One turn moves every row onto another: examples first, then more rows asked:
Bepo: [-0.45,-0.98,-0.43,+2.12,+0.86,-0.96,+2.19,-1.38,+0.05,+1.16,-2.47,+1.48,-0.75,-0.52,+0.33,-1.02,-0.48,-0.83,+2.99]
buv: [-0.15,-4.89,+0.06,-0.76,+1.20,+1.08,+0.10,+0.99,-0.28,-0.32,+0.21,+2.47,-0.42,+1.19,+0.86,-0.96,-1.67,+0.84,+1.92]
ras: [-0.98,-1.56,-0.83,+0.25,+1.47,+0.26,-0.12,-0.62,-2.11,-0.57,+0.45,+4.48,+1.67,-2.28,+1.21,+0.31,+0.88,+0.15,+2.27]
kulud: [+1.82,-0.70,+0.21,+0.33,+2.75,-1.69,+1.62,-1.40,-1.53,+1.37,+1.65,+2.43,+0.72,+0.36,+1.35,-3.51,-0.90,+0.39,+1.45]
Sipel: [+0.29,-2.01,-0.45,+0.46,+2.02,+0.13,-1.64,-2.03,-2.87,+0.25,+0.80,+1.53,-1.18,+0.05,+2.96,-0.57,-0.20,+1.95,+2.74]
dig: [-0.23,-1.46,+0.14,+0.45,+0.04,-0.71,+0.43,+0.81,-0.65,+1.18,+0.55,+2.73,+1.43,-0.43,+3.85,-2.92,-0.21,-0.11,+0.19]
rufer: [-0.53,-0.99,+0.01,+1.84,+0.71,-0.82,+2.09,-1.68,-0.14,+0.58,-2.62,+1.13,-0.65,-0.07,-0.19,-0.70,-0.52,-0.21,+3.18]
Gizo: [+0.02,-2.36,-0.28,-0.87,+1.65,+1.35,+0.36,-0.10,-0.46,+0.67,+0.55,-0.21,-0.48,-2.41,+0.54,-2.17,-0.81,+1.14,+1.50]
Supo: [+1.87,-1.09,-0.01,+0.46,+3.32,-1.65,+1.28,-0.90,-2.04,+1.55,+1.64,+2.14,+0.88,+0.30,+1.20,-3.26,-0.84,+0.71,+2.17]
Tid: [-0.02,-2.36,+0.60,+1.11,-0.32,-2.28,-0.12,-1.49,-1.26,+1.41,-0.69,+3.90,+0.57,-0.48,+0.40,-0.69,-2.31,+3.27,-0.12]
bimat: [-0.26,-2.18,-0.04,+0.48,-0.93,-1.81,+1.12,-0.14,-2.36,-0.38,+1.38,+1.67,-0.46,-3.23,+0.19,-1.82,-0.64,+0.93,+2.03]
keru: [-1.11,-1.06,-0.35,+1.50,+0.97,-0.70,+1.82,-1.49,-0.31,+0.30,-2.19,+1.25,-0.97,+0.26,-0.60,-0.36,-0.73,-0.37,+3.65]
rupeb: [-0.54,-0.42,+0.81,-0.40,-0.05,+0.06,+0.36,-0.86,+1.08,-0.80,-0.94,+1.48,+0.60,-1.31,+1.99,-1.07,-0.94,+1.76,-0.23]
dipa: [-0.16,-2.14,+0.65,+1.41,-0.20,-2.59,+0.19,-2.01,-1.57,+1.50,-0.97,+3.48,+0.65,+0.26,+0.80,-0.57,-2.41,+3.00,+0.09]
nupa: [+1.33,-0.82,-0.61,+0.52,+3.28,-1.88,+1.34,-1.03,-2.58,+1.82,+1.59,+2.21,+1.12,+0.36,+1.14,-2.72,-0.73,+0.30,+2.54]
Nos: [-0.38,-4.37,+0.16,-0.66,+1.78,+0.77,+0.20,+1.23,+0.10,-0.02,+0.15,+2.46,-0.37,+1.82,+0.66,-0.66,-1.73,+0.44,+1.52]
ropek: [+0.37,-2.46,+0.28,+0.49,-0.14,-1.71,-0.14,-1.60,-1.04,+1.30,-0.89,+3.47,+0.99,-0.53,+0.11,-1.10,-2.41,+3.28,-0.57]
nabu: [-1.59,-1.84,-0.75,+0.45,+1.61,+0.39,-0.77,-0.94,-2.16,-0.52,+0.45,+4.58,+1.37,-2.10,+1.04,+0.37,+0.37,+0.68,+2.24]
bibi: [+0.18,-0.98,-1.53,-0.17,+1.75,-0.45,-1.51,-0.76,-1.06,+0.59,-2.35,+0.68,+0.97,+2.14,+1.14,-0.18,-0.91,+1.18,+1.12]
Lutat: [-0.71,-0.27,-0.47,+0.61,-0.43,-2.19,-1.10,-1.55,-2.48,-0.50,+0.57,+3.60,+0.51,+2.01,+1.15,-0.86,-0.18,-0.22,+0.86]
rab: [-0.38,-4.23,+0.30,-0.44,+2.54,+0.57,-0.16,+0.85,-0.16,-0.07,+0.31,+2.31,-0.01,+2.21,+0.97,-0.79,-2.05,+0.82,+1.25]
Denov: [-0.70,-1.78,-1.11,+0.47,+1.37,-0.22,+0.21,-0.06,-1.73,-1.14,+0.25,+4.32,+1.40,-2.64,+1.21,+0.37,+0.54,+0.04,+2.65]
rerur: [-0.08,-2.27,-0.68,+1.09,-0.31,-2.67,+1.65,+2.18,-0.52,+0.64,-0.82,+0.99,+0.54,-0.60,+0.55,-1.97,-1.48,-0.44,+0.90]
Lavi: [-0.22,-1.35,-0.80,+1.76,+2.05,-2.61,-0.80,-0.96,-1.59,-1.11,+0.05,+1.47,-1.74,-0.67,-0.39,+1.12,-1.58,+1.39,+1.46]
Lanof: [-0.77,-2.49,-1.69,+1.81,+2.04,-1.31,-1.16,+0.13,-2.38,+2.19,+0.82,+1.94,-1.21,+0.98,+0.05,-1.32,-0.78,-1.32,+1.24]

Lavi turns into Lanof
Bepo turns into kulud
Where do these go?
nupa turns into dipa
bimat turns into rerur
ras turns into rufer

